Small tables with named rows and columns. After each table, cells are looked up by row and column.

vado:
,beb,kuzud,pitide
zoduze,4.73,1.89,2.67
tur,2.94,8.27,2.76
vuf,4.98,0.51,3.72
ropa,2.37,6.61,4.46
kinudi,4.79,2.07,2.76
gib,4.46,0.48,3.84
sibodaf,2.70,7.90,2.92
bozubu,4.51,6.70,2.54
kupa,2.89,0.39,4.89
tufes,2.88,7.84,2.97

beb of zoduze: 4.73
kuzud of zoduze: 1.89
beb of tufes: 2.88
kuzud of tufes: 7.84
beb of bozubu: 4.51
beb of kupa: 2.89
beb of gib: 4.46
Which row has the largest pitide? kupa

runofo
|  | mugimif | pugobeg | miz | lize | pap | mer | datug | feg |
|---|---|---|---|---|---|---|---|---|
| kame | 60 | 25 | 62 | 16 | 62 | 54 | 21 | 52 |
| nirevuk | 33 | 67 | 21 | 53 | 30 | 22 | 66 | 60 |
| figos | 59 | 28 | 60 | 15 | 62 | 54 | 23 | 55 |
| kadel | 27 | 22 | 44 | 47 | 29 | 41 | 25 | 25 |
| tof | 39 | 72 | 23 | 48 | 36 | 15 | 67 | 78 |
| kep | 25 | 24 | 43 | 49 | 27 | 41 | 26 | 24 |

What is the pugobeg of kame in runofo?
25
What is the pap of nirevuk in runofo?
30
What is the pugobeg of nirevuk in runofo?
67
What is the feg of figos in runofo?
55
What is the miz of nirevuk in runofo?
21
What is the pap of kep in runofo?
27
What is the lize of figos in runofo?
15
What is the pap of tof in runofo?
36
What is the miz of kadel in runofo?
44
What is the mugimif of tof in runofo?
39
What is the pap of kame in runofo?
62

siruroz.csv
,simun,dis,sozotop,bigu,rav,nor,diforiv,raredek,des,zunedig
tifes,71,205,78,133,180,31,208,134,79,193
lepa,211,68,208,15,89,130,80,148,76,80
luv,80,88,75,158,63,151,78,48,176,81
livo,86,221,100,114,206,1,241,144,70,238
kasoliz,64,90,57,171,62,148,84,39,172,80
zulinon,207,60,204,14,91,127,67,156,75,85

What is the bigu of livo in siruroz?
114
What is the raredek of kasoliz in siruroz?
39
What is the sozotop of livo in siruroz?
100
What is the raredek of tifes in siruroz?
134
What is the zunedig of kasoliz in siruroz?
80
What is the sozotop of lepa in siruroz?
208
What is the nor of lepa in siruroz?
130
What is the dis of zulinon in siruroz?
60
What is the sozotop of luv in siruroz?
75
What is the zunedig of livo in siruroz?
238
What is the zunedig of zulinon in siruroz?
85
What is the zunedig of luv in siruroz?
81
What is the bigu of tifes in siruroz?
133
What is the dis of luv in siruroz?
88
What is the des of luv in siruroz?
176
What is the des of lepa in siruroz?
76
What is the des of zulinon in siruroz?
75
What is the sozotop of zulinon in siruroz?
204
What is the sozotop of kasoliz in siruroz?
57
What is the rav of zulinon in siruroz?
91
Which row has the largest diforiv? livo

tuz:
	pev	poku	giselu	vebifi	vis	tubobo	pif
dezedab	51.66	36.59	36.35	37.80	78.65	29.73	64.07
logeda	51.12	46.76	49.76	17.09	74.38	33.43	59.46
leza	54.28	48.06	45.13	25.40	75.29	28.77	62.56
nes	52.50	55.76	27.63	49.20	78.94	31.66	67.13
muv	54.05	48.82	38.09	27.94	83.12	34.01	62.62
pabi	45.94	45.15	59.23	14.63	65.79	35.14	54.87
goger	46.72	49.98	49.90	27.34	69.19	37.03	58.60
kes	51.80	46.98	43.92	21.27	75.42	30.40	62.19
guvanuz	44.71	49.36	53.94	21.83	67.01	33.45	57.52
darip	56.26	51.51	25.55	46.15	79.58	37.65	65.39
zularog	56.74	52.13	29.21	39.82	86.37	32.97	65.73
zorube	51.94	47.20	49.90	18.30	73.54	33.36	59.90

What is the vebifi of zorube in tuz? 18.30
What is the poku of kes in tuz? 46.98
What is the tubobo of darip in tuz? 37.65
What is the pif of goger in tuz? 58.60
What is the pev of dezedab in tuz? 51.66
What is the poku of pabi in tuz? 45.15

demet.csv
,boke,keka,dalan,mimo,pudi,puseso,kisotuz,suzo
niberob,2.7,4.9,3.8,0.8,6.7,5.9,3.0,4.0
digupoz,5.6,4.7,4.0,4.4,4.4,7.1,3.2,5.7
mibazor,2.7,4.4,5.6,5.4,6.9,3.8,3.9,5.3
bagozez,0.5,4.5,5.9,6.8,7.9,3.4,3.9,5.6
pedi,3.4,5.7,3.6,1.3,6.8,5.2,3.6,4.7
sepip,4.9,4.0,3.0,5.1,5.2,4.0,3.8,3.8
lun,3.3,5.4,3.9,1.6,6.3,5.3,4.0,3.6
ged,4.6,4.3,3.9,4.7,4.7,4.3,4.3,4.3
misupi,3.7,3.8,3.3,3.8,3.9,4.2,5.4,5.3
vadulud,5.6,4.7,4.1,4.4,4.4,7.1,3.2,5.7

What is the dalan of vadulud in demet?
4.1
What is the kisotuz of misupi in demet?
5.4
What is the kisotuz of mibazor in demet?
3.9
What is the keka of niberob in demet?
4.9
What is the kisotuz of lun in demet?
4.0
What is the mimo of ged in demet?
4.7
What is the puseso of ged in demet?
4.3
What is the puseso of vadulud in demet?
7.1
What is the suzo of ged in demet?
4.3
What is the puseso of niberob in demet?
5.9
What is the boke of bagozez in demet?
0.5
What is the boke of vadulud in demet?
5.6
Which row has the largest kisotuz? misupi

